Rotation paths and how fast each direction turns (deg/step)
Each turn is a multiple of 5 degrees from 10 to 175, or 0.
Each row of a path follows its step; steps can be skipped.
Path 1:
step 3: -25	13	-7	6	4	-8	-5	3	2	7	30	6	6	-24	-19	-6	17	-17	-5	1	-17	-3	10	-4	0	8	12	8	17	20	-15	-5	-3	-25	-8	-4	0	11	3	1	42	-4	-11	-13	11	12	13	-14	7	0
step 4: -18	10	4	-15	15	-7	-16	17	12	-21	-3	-9	5	6	-17	18	-1	10	14	-7	9	7	3	-9	-4	-9	-15	14	3	23	14	-16	-8	-5	4	-7	27	7	17	13	3	12	-18	-6	-24	-28	-6	4	-8	25
step 7: 2	-10	23	-9	-22	-8	-12	12	18	13	-9	2	0	-9	13	-4	2	-18	-6	-2	31	-5	-14	21	15	-11	1	-2	10	-10	-5	11	10	37	13	3	-13	4	20	17	11	-3	13	-8	0	-17	-18	-13	-7	-7
step 8: -11	5	9	-32	22	-2	-11	-10	-17	4	-3	11	-16	-24	21	13	-7	-13	6	11	-18	-13	14	-3	14	-5	4	-18	10	1	-11	13	10	14	11	2	19	-2	4	-4	8	12	6	6	16	8	24	10	17	-25
step 10: -29	-8	17	-6	18	11	-11	7	-5	-8	-14	16	-16	-4	3	-15	9	19	12	15	-5	18	-3	-7	-8	13	-17	0	-6	0	13	-4	18	-3	-1	15	-30	-11	13	-2	-35	16	-3	2	-18	5	2	-6	-14	14
step 12: 4	22	5	17	-10	-4	-10	8	-2	-7	-11	-10	-14	10	-1	-1	-9	10	-18	3	2	-13	11	1	-15	-16	21	21	-8	-6	-4	8	-2	23	-18	-7	-3	35	31	10	-10	-1	-4	5	-4	-4	-4	-13	23	28
step 16: -19	-8	12	-2	17	-9	18	-12	-14	-13	-4	5	17	-31	4	-3	7	7	10	-25	21	12	2	-27	0	-10	7	-12	14	-4	4	17	-26	3	-3	13	-1	-15	3	17	-5	0	4	23	3	22	15	-2	-11	6
step 17: 12	0	-5	15	-27	-6	-14	16	0	-11	-12	-3	-11	-23	-14	15	-16	8	-1	-5	35	0	-10	-7	10	-12	9	-10	1	-6	-3	-16	-29	13	11	5	7	13	-9	-8	-18	11	1	-17	24	-6	-12	0	9	-15
step 18: 6	5	2	-11	-16	9	-7	-8	-1	16	-19	-2	-10	-20	16	-18	-5	11	7	40	-7	-8	2	-1	2	-2	18	1	23	-3	-21	7	13	16	30	0	-5	12	12	2	-11	-15	-19	3	9	6	2	-12	-21	8
Speeds:
4	-2	1	-2	1	-4	1	-4	3	-1	2	4	1	0	-1	-5	-4	1	4	1	4	-3	1	0	-8	3	-2	10	5	4	-4	-4	3	3	2	-8	-2	-1	4	3	-2	-6	-3	-4	1	3	-5	-1	2	6 : 125
-1	0	2	4	-4	3	-2	7	0	2	-2	1	2	0	-1	0	-4	-6	0	1	4	-1	1	4	0	-6	-2	-1	-4	-2	0	-6	2	1	-2	-3	-2	3	5	-1	-2	8	-4	8	-5	1	-11	5	0	0 : 140
-2	-1	1	-8	-7	-5	3	0	-3	5	4	-2	1	1	-2	-4	0	0	-1	-4	-1	1	3	4	7	3	2	2	-2	-5	2	-4	-6	3	-6	-5	9	-4	2	1	-1	-1	1	-2	-8	2	1	0	-1	3 : 40
2	3	1	2	1	-8	-2	-7	-4	0	5	1	-3	3	2	3	5	-7	2	12	0	-5	-2	3	5	1	4	1	-1	-1	-2	0	4	0	-1	1	3	1	4	3	5	-1	-1	1	1	-4	-3	-1	-2	-6 : 65
-1	6	2	0	0	2	4	-1	-2	-2	2	3	-6	6	9	-1	1	0	-3	-5	-2	-4	2	0	2	4	-2	3	-6	1	1	-2	5	2	-4	5	-4	-3	1	1	-6	2	7	2	1	1	-2	-2	10	1 : 25
6	1	1	2	-2	5	2	-1	2	1	6	3	1	-1	-5	1	6	0	2	-6	1	0	0	5	0	0	-3	-2	-5	-2	-3	-5	-4	1	5	1	-5	0	-2	0	5	1	1	-10	-1	-1	-6	-7	1	-9 : 175
2	-6	3	-3	1	0	1	1	-5	3	2	-2	-5	9	-1	-6	3	-4	4	3	1	7	-7	0	-3	0	-4	0	1	-3	1	3	-2	-6	1	-2	-3	3	-3	-4	0	-2	8	5	-2	2	-2	-5	-1	2 : 80
Path 2:
step 4: -7	-3	6	10	-4	-17	14	0	9	-12	-14	12	-8	-3	-21	-11	2	27	-8	0	-2	23	0	8	-23	0	-1	-6	-7	-10	8	20	16	-16	20	-7	0	6	13	-6	-5	-3	-16	8	-7	2	37	16	5	-3
step 5: -2	-1	9	5	9	-5	-15	8	2	-19	-25	4	18	-3	-12	5	-20	26	-8	-12	5	-6	-27	15	-3	-4	12	25	2	-1	-7	12	27	6	7	-11	3	-1	8	-8	13	-26	-8	5	-1	-1	1	14	-19	-1
step 7: 14	-3	10	-12	-12	-1	-8	10	-13	-17	14	15	8	1	7	-3	-11	25	-28	-7	5	14	-5	-6	-2	-15	-11	10	18	-1	5	17	10	17	-16	-3	21	-1	-1	-3	18	-19	0	9	8	-11	19	1	22	-8
step 9: -7	1	-4	-19	0	-11	15	10	7	-1	5	1	-2	-1	-8	17	5	2	-29	9	-1	5	-5	3	-5	-6	0	2	0	9	-1	26	-10	-30	-3	14	0	-13	14	-9	23	-9	-6	-5	-2	11	33	-8	34	3
step 13: 13	-7	5	11	7	22	-4	-11	-16	-8	-22	9	21	-15	-11	1	-15	16	-4	-7	-11	-3	4	-15	-7	-1	-1	15	13	-7	17	29	29	-3	12	3	-10	7	8	8	3	-15	15	-16	-9	-14	4	19	6	5
step 14: -2	11	26	2	2	-1	-12	-1	-4	-15	0	-4	-5	-16	-3	5	-17	14	7	-5	0	-5	2	-7	-9	-12	-10	16	-37	15	-6	17	11	-17	18	16	-10	8	13	-4	17	-4	-4	3	-11	-14	27	0	21	3
step 18: 10	-8	-6	0	7	8	16	-8	-23	-9	-8	10	5	-7	5	16	-1	33	-24	-14	3	10	-9	-6	18	5	-3	14	25	-2	-3	12	14	1	-16	3	13	-10	14	-2	6	-27	3	6	15	-8	10	-20	8	-14
step 20: 0	7	9	-2	2	-25	13	2	0	3	2	0	6	-6	-12	0	7	21	-26	-6	-3	0	24	-8	-1	-1	14	-6	12	2	2	14	6	-25	-13	10	1	4	7	2	33	6	23	5	1	3	23	-9	28	4
step 22: 6	-8	19	16	9	-11	-1	10	20	-1	-14	10	12	-9	-18	27	-18	-6	-5	16	-3	-15	8	12	-9	-15	7	9	-11	5	-2	14	15	-29	7	10	-4	-4	18	25	21	0	-8	14	1	-7	4	0	4	-3
Speeds:
-1	-3	4	-2	5	1	-1	4	3	2	-1	-4	-5	-6	-4	2	2	1	1	6	-5	0	3	-4	6	-3	2	-4	6	3	7	-2	-2	-4	2	6	3	0	-1	6	3	2	1	-6	8	5	-4	2	2	-1 : 35
-9	5	1	-3	0	4	-4	4	-1	4	-1	2	-3	-3	1	0	-4	1	2	-1	0	3	0	1	0	-1	-1	5	-2	4	-1	-5	-3	3	-1	1	9	-1	-7	-5	1	-7	-7	-5	0	-1	7	-1	3	5 : 155
3	-6	7	3	-2	0	-1	-1	-2	-3	-1	-2	0	-8	5	-1	5	-4	0	-2	5	-2	-4	-3	-2	5	-3	2	1	2	4	-4	2	-2	-7	-2	-1	-1	1	0	-6	1	1	-6	-2	-2	1	0	10	-1 : 65
-3	-2	0	-5	-2	0	-1	0	3	-6	3	-3	-1	4	-1	6	10	0	2	0	-2	7	4	-1	5	-1	-1	-8	-1	2	-3	2	7	-4	-5	-3	0	-1	-1	-4	2	2	0	-4	-1	-6	5	-2	-4	1 : 130
-7	-5	0	1	-5	-4	11	-1	-8	-3	5	2	2	-2	0	-2	-3	3	2	5	1	5	-1	3	-4	1	-2	-1	3	-2	5	5	-5	1	2	-2	0	-2	-2	-2	-2	1	3	-2	8	-4	1	-3	-1	-1 : 130
Path 3:
step 5: -19	-5	-9	17	16	17	-2	6	4	-11	-11	-14	-3	16	6	5	5	-14	16	10	2	18	-5	10	6	-31	-2	11	-4	31	-20	0	8	13	0	0	5	-17	12	6	11	4	18	-8	-14	-19	13	7	-20	-12
step 6: -15	5	-7	22	-6	15	-11	-3	-4	4	-11	-5	22	-1	14	-16	11	-6	-12	9	11	6	-13	28	17	2	-16	-9	1	13	0	-28	18	5	5	-4	-18	-7	0	-4	12	19	-4	-23	-10	-20	4	-12	-13	1
step 9: -2	-13	3	15	-6	14	15	14	-20	13	-34	-12	11	16	-1	-14	13	-8	0	5	14	17	-18	-14	13	11	16	-3	-4	11	10	-14	15	5	12	-1	-6	-12	0	8	8	14	35	-16	-9	-3	-1	1	3	4
step 11: -13	16	-1	35	24	-12	-7	0	15	14	6	5	7	-1	2	8	-7	-6	-6	3	22	-2	-2	14	19	-19	-9	7	2	6	-4	-11	14	19	0	-12	-20	-31	4	-6	17	-14	10	-9	2	-20	3	-3	2	2
step 12: -15	-1	-11	17	-3	16	-16	-15	-2	23	-12	-2	20	-6	-18	-4	3	-2	5	-16	24	1	-11	-4	24	-16	12	4	2	12	-13	-16	13	-10	14	-4	13	-13	1	4	-7	3	14	-29	11	-10	24	-4	3	-8
step 13: -6	0	12	12	-14	12	10	-13	1	-1	-13	-4	-10	10	-16	-13	19	20	-5	16	19	8	-9	2	13	-26	6	-3	-14	19	-8	-9	26	-7	10	-4	19	4	10	-10	2	11	-6	-5	-30	-18	1	3	2	-20
step 16: -29	7	15	14	9	3	2	-1	8	10	0	-10	1	1	-18	16	14	7	2	24	24	7	5	-6	4	-16	8	4	0	23	2	-17	0	2	1	7	-2	-24	-3	-7	0	7	23	-17	-6	-23	-20	14	-22	2
step 19: 15	14	4	16	2	7	7	-9	2	33	-2	-13	-7	-2	0	5	7	25	-8	3	32	-15	-8	-18	25	-5	-3	-4	-13	6	8	-1	22	23	5	4	7	-15	7	-8	-2	-5	5	-15	6	-18	-19	9	6	-12
step 21: 0	-5	27	29	-11	-3	-4	16	21	4	-6	1	7	13	-26	-20	14	-5	-10	19	4	4	7	-11	0	-2	6	1	5	18	3	-28	-2	6	7	-18	-1	-17	-14	-3	15	16	16	0	-19	-8	4	-8	2	-4
Speeds:
-2	-1	-2	-1	1	-4	8	3	-2	-7	-1	0	6	4	7	2	5	-4	-1	-6	6	7	0	0	1	-4	1	-2	-2	-3	-5	3	1	-1	1	1	-4	0	-1	3	-2	4	-5	0	3	-7	4	-1	2	3 : 10
-4	-1	3	-4	-2	5	2	-4	9	-3	0	0	-2	2	0	-6	8	-4	4	-2	5	-4	0	-4	7	-1	-2	1	1	-7	1	-4	-7	0	-2	3	-1	3	-5	-2	-4	-2	2	4	-2	-2	-3	3	0	-5 : 125
-3	2	-2	-10	6	1	3	1	1	-3	2	0	0	-2	1	-1	3	2	-1	4	-2	8	-2	0	-2	5	-2	-5	2	2	7	-6	-1	2	1	11	-2	0	3	3	1	-1	0	-7	1	2	-3	4	-4	2 : 40
2	-3	0	-2	3	-5	-6	3	5	-2	6	1	0	0	-4	-4	-4	0	-2	3	4	6	1	4	1	4	-6	-3	1	-5	1	-3	-3	4	5	-4	2	0	3	-5	3	3	-1	6	1	-1	2	3	11	2 : 100
2	5	3	3	9	-1	-2	1	0	-1	4	0	2	-1	5	-4	3	-11	-2	-6	-3	4	-6	0	-2	-2	-3	3	-3	2	0	2	0	0	-1	-1	1	1	0	-2	2	-8	5	2	-4	7	5	1	-1	-1 : 120
2	-1	4	-2	-2	-3	-2	-4	-3	5	0	6	2	3	-2	0	5	-3	2	1	-3	6	6	-2	0	2	9	6	2	3	-5	-6	0	-4	4	5	0	-1	6	4	0	-2	-2	6	-3	-1	2	4	3	-3 : 85
-5	-2	-2	-8	-1	1	5	-1	3	-6	1	1	-2	2	-1	-2	-3	5	-1	1	-1	2	5	-5	-1	-6	-2	-1	3	6	-9	0	-2	4	3	-6	5	1	2	-2	2	-4	0	1	-2	5	6	-4	-5	0 : 140
-2	-6	-10	2	2	4	0	-3	3	-3	-7	-6	-4	0	2	1	-2	-5	-2	4	-7	3	1	3	6	4	0	4	0	-3	-3	-1	6	-4	0	0	-5	2	2	-3	-2	-5	-2	1	-3	1	0	2	0	6 : 10
Path 4:
step 0: -5	33	-1	-15	10	-15	4	-15	10	-23	18	-9	-12	22	7	14	0	0	-14	-16	-15	-6	-5	5	-7	9	14	14	1	15	-14	10	5	16	-7	-5	-6	-8	-2	0	4	5	-6	-11	9	-3	-9	10	-5	10
step 1: 14	8	2	10	-1	-18	-28	-15	-13	-3	11	6	8	9	-5	-3	9	4	2	-13	-9	13	9	-19	2	-1	-19	-18	1	-7	-11	-5	3	-16	-5	-4	15	-4	-2	-25	-21	-4	-11	14	5	-7	3	-12	3	-24
step 5: 2	-12	6	0	-5	-12	6	14	3	-11	16	-10	-1	4	-8	12	1	-12	3	21	-16	5	-3	-15	3	32	27	-12	6	-7	19	-7	-7	-8	15	5	11	-9	9	7	-17	-11	0	2	2	-10	27	4	2	-5
step 6: 0	-22	0	-2	0	1	-18	-24	2	-9	-6	6	16	-18	6	-4	-8	-6	5	-9	0	6	-20	8	-5	5	6	6	-11	18	-22	0	-2	-4	-13	-2	-13	-19	4	22	-7	1	0	19	16	-8	3	22	-8	18
step 7: -12	-5	-4	7	-9	18	7	0	-6	-6	7	14	3	2	6	25	10	25	5	-4	5	11	12	-4	1	10	-16	20	6	7	-12	-3	-28	-2	2	13	1	1	12	-15	20	1	-6	22	-4	10	2	-21	-9	-8
step 13: -3	2	14	5	-12	13	-10	-5	-4	-12	3	-2	22	16	-13	-8	9	13	-2	-7	-10	-10	0	-1	-5	13	-23	-3	8	-2	11	23	7	-10	-1	-10	-12	32	26	-1	13	-4	10	-1	-5	-19	-7	6	9	-10
step 14: -16	-5	-17	-13	0	-20	25	-7	-23	6	0	-9	1	8	-14	-5	14	-6	17	-7	0	-4	2	2	-2	10	3	-18	-5	11	13	-13	12	9	-2	9	1	-15	6	-8	18	12	0	-15	32	2	8	6	0	-10
step 18: -1	-11	-16	12	-5	-7	-23	-14	-4	4	-13	-1	-9	4	-24	19	-3	-14	9	-1	-2	-6	14	9	34	-14	6	-8	20	14	-14	1	-2	-16	-4	1	-13	-6	7	-7	-15	4	1	-19	1	-7	-2	0	-7	8
step 22: 1	-15	14	-2	-6	-1	-19	2	-2	-17	0	14	3	-11	7	3	-2	5	11	18	-24	-3	3	-25	-6	-3	-14	-2	11	19	-11	-13	6	-21	-10	-1	-10	1	1	18	9	6	9	22	21	-8	20	5	-4	1
Speeds:
-1	-2	-3	5	-3	5	2	3	-2	-1	-4	5	-1	-7	3	7	-2	0	5	3	-1	6	2	-1	-6	0	5	1	3	1	1	-3	-8	-3	1	0	-4	2	0	7	-5	-2	-2	6	0	2	0	1	-1	6 : 25
2	-2	-5	-1	1	-5	-5	-4	3	-8	0	0	0	-2	2	5	1	-2	-3	5	-2	5	0	11	0	-3	-3	1	-1	-2	-3	5	2	4	-1	6	-4	1	-1	4	-2	1	1	-3	-2	-3	-6	0	-7	0 : 120
6	0	-3	-1	-5	8	-3	8	6	-2	0	0	-3	4	1	5	1	5	0	3	-2	-4	2	-1	4	2	-1	-6	0	6	2	1	0	5	-3	3	5	-8	1	4	4	-4	-2	-2	-2	1	-4	-3	1	1 : 140
2	4	-8	4	3	-1	6	-3	4	-1	2	-1	5	5	0	-2	-8	0	-1	3	-3	2	4	-6	-2	6	-3	2	0	-4	-1	4	-1	3	2	-4	0	-1	-7	0	2	4	-2	0	-7	1	-1	-1	4	6 : 90
10	-1	4	7	0	4	-5	-1	-1	1	1	3	0	-2	-2	-3	-2	0	2	0	1	-3	0	-1	4	3	-3	2	5	3	-9	-2	-5	-3	3	2	-3	2	0	-1	6	9	2	4	0	-2	-4	-1	-5	-5 : 70
3	7	-4	-1	1	2	0	-3	1	0	-8	1	4	0	4	-2	1	0	5	-4	5	-4	-2	7	4	3	-4	-8	0	-4	2	2	-2	-2	-2	-3	-4	-3	-2	2	-3	0	-7	4	0	-1	7	2	-1	-5 : 145
Path 5:
step 2: -5	11	-4	24	-9	9	-2	13	11	-10	-6	-7	-6	8	-27	4	-1	-21	-15	8	15	-4	6	-13	-4	21	-22	-2	12	4	6	-14	21	6	-8	1	35	6	-1	-2	-9	-5	-13	-16	1	-10	11	-5	-11	5
step 4: 15	14	-7	-9	-19	12	19	7	9	-3	16	-9	-12	-17	2	-12	15	-2	19	20	12	4	12	1	-7	-15	3	5	0	15	-10	28	2	11	5	-9	-3	-8	12	-9	2	-21	-10	13	-15	6	-20	16	-14	-12
step 10: 7	6	-9	-7	-10	4	8	-3	7	-2	-17	-2	15	13	10	-8	-1	-16	2	21	2	-4	19	-23	-24	-9	-14	11	6	-5	7	10	26	2	-1	-6	-13	-16	-12	18	2	-26	2	-24	3	14	18	2	-7	0
step 11: -9	13	0	0	-2	12	17	2	-6	-20	16	-18	-18	22	-3	-3	10	-2	12	-13	-4	-23	33	1	-7	-14	11	-5	7	-9	-4	28	17	-9	-15	13	3	-1	-11	-1	-5	14	-8	3	-1	2	5	-5	-14	-11
step 12: 27	19	8	-1	10	9	13	6	-1	1	3	-10	-29	-4	-29	0	-14	4	7	7	19	-5	-18	-8	11	-17	22	5	-6	6	-6	2	14	8	-7	12	-1	-3	-21	6	-8	-5	-7	23	-2	-9	5	9	14	7
step 17: -5	17	-10	1	-9	-8	8	-19	-16	16	-11	-17	-1	0	-6	-6	10	16	18	-20	-5	-4	5	-19	-1	0	3	-1	-18	-7	14	17	1	-8	14	-7	-2	6	-30	9	-7	-14	-1	-23	-3	-22	4	-21	-3	2
step 18: -7	6	5	-1	24	1	8	20	-5	21	7	-11	4	16	-19	-23	-8	2	11	12	-4	-20	-5	-7	-23	-3	4	20	-9	-6	-6	20	-16	2	-20	-2	0	18	-1	22	-2	-4	4	-5	2	3	23	2	-10	-1
step 19: -10	7	-12	7	21	3	-6	17	25	7	-12	-21	-1	-3	-2	-12	-4	-16	-15	-7	5	-10	21	2	8	-21	-9	-1	0	-8	-30	1	1	2	-10	12	-13	-4	-21	-6	-25	-1	-9	10	11	5	10	8	12	14
step 21: 12	-3	-11	5	10	1	17	14	4	-3	1	5	11	7	-11	-3	-13	-3	5	33	11	-18	3	-9	-5	10	-5	0	17	5	4	19	26	5	9	-15	-9	8	1	0	13	-13	24	-7	-18	-10	29	-14	0	-5
Speeds:
2	3	-2	2	4	1	1	4	-8	-2	6	3	0	3	0	3	-10	-1	-4	-3	1	0	0	0	1	8	9	1	-1	1	5	4	0	1	0	2	1	6	2	4	-4	3	2	-5	-4	-5	-3	1	3	1 : 120
-1	3	-1	4	-2	3	2	0	1	5	0	0	-6	-10	1	0	-4	5	2	-1	1	1	7	3	3	-6	0	-3	-1	2	5	-6	2	1	0	1	4	-1	1	2	-4	-2	5	-4	-4	4	3	-1	-3	11 : 145
3	0	0	6	-2	-1	2	-4	-2	-2	-4	0	7	-5	4	1	1	2	-1	-3	-1	-11	-3	-5	-6	0	-3	2	4	2	10	-4	2	0	4	-4	-2	4	-2	0	1	2	-2	-6	0	-1	4	3	0	-3 : 100
1	-3	-2	-4	-9	2	0	1	3	6	2	-4	-7	6	-1	-1	2	1	0	-2	1	-7	-7	-3	-1	-1	5	-2	-3	-8	4	-5	1	-4	-4	-1	2	2	0	0	-2	2	6	1	6	-5	1	1	0	2 : 65
-2	6	-6	0	2	-5	2	0	6	1	6	5	-2	-4	0	2	3	1	3	-4	4	0	2	-4	-3	-4	0	2	-8	-1	2	-2	-2	-1	4	3	-1	-4	-4	0	4	6	-3	2	-3	-7	-8	-1	4	-2 : 135
4	-1	-2	-2	-3	4	-6	3	0	-1	-7	1	0	-2	7	1	3	-3	1	-2	2	7	2	4	2	-3	1	0	-1	-11	3	1	2	-3	2	-2	-7	2	1	6	-1	-4	-3	-6	-2	-1	-5	4	2	-1 : 110
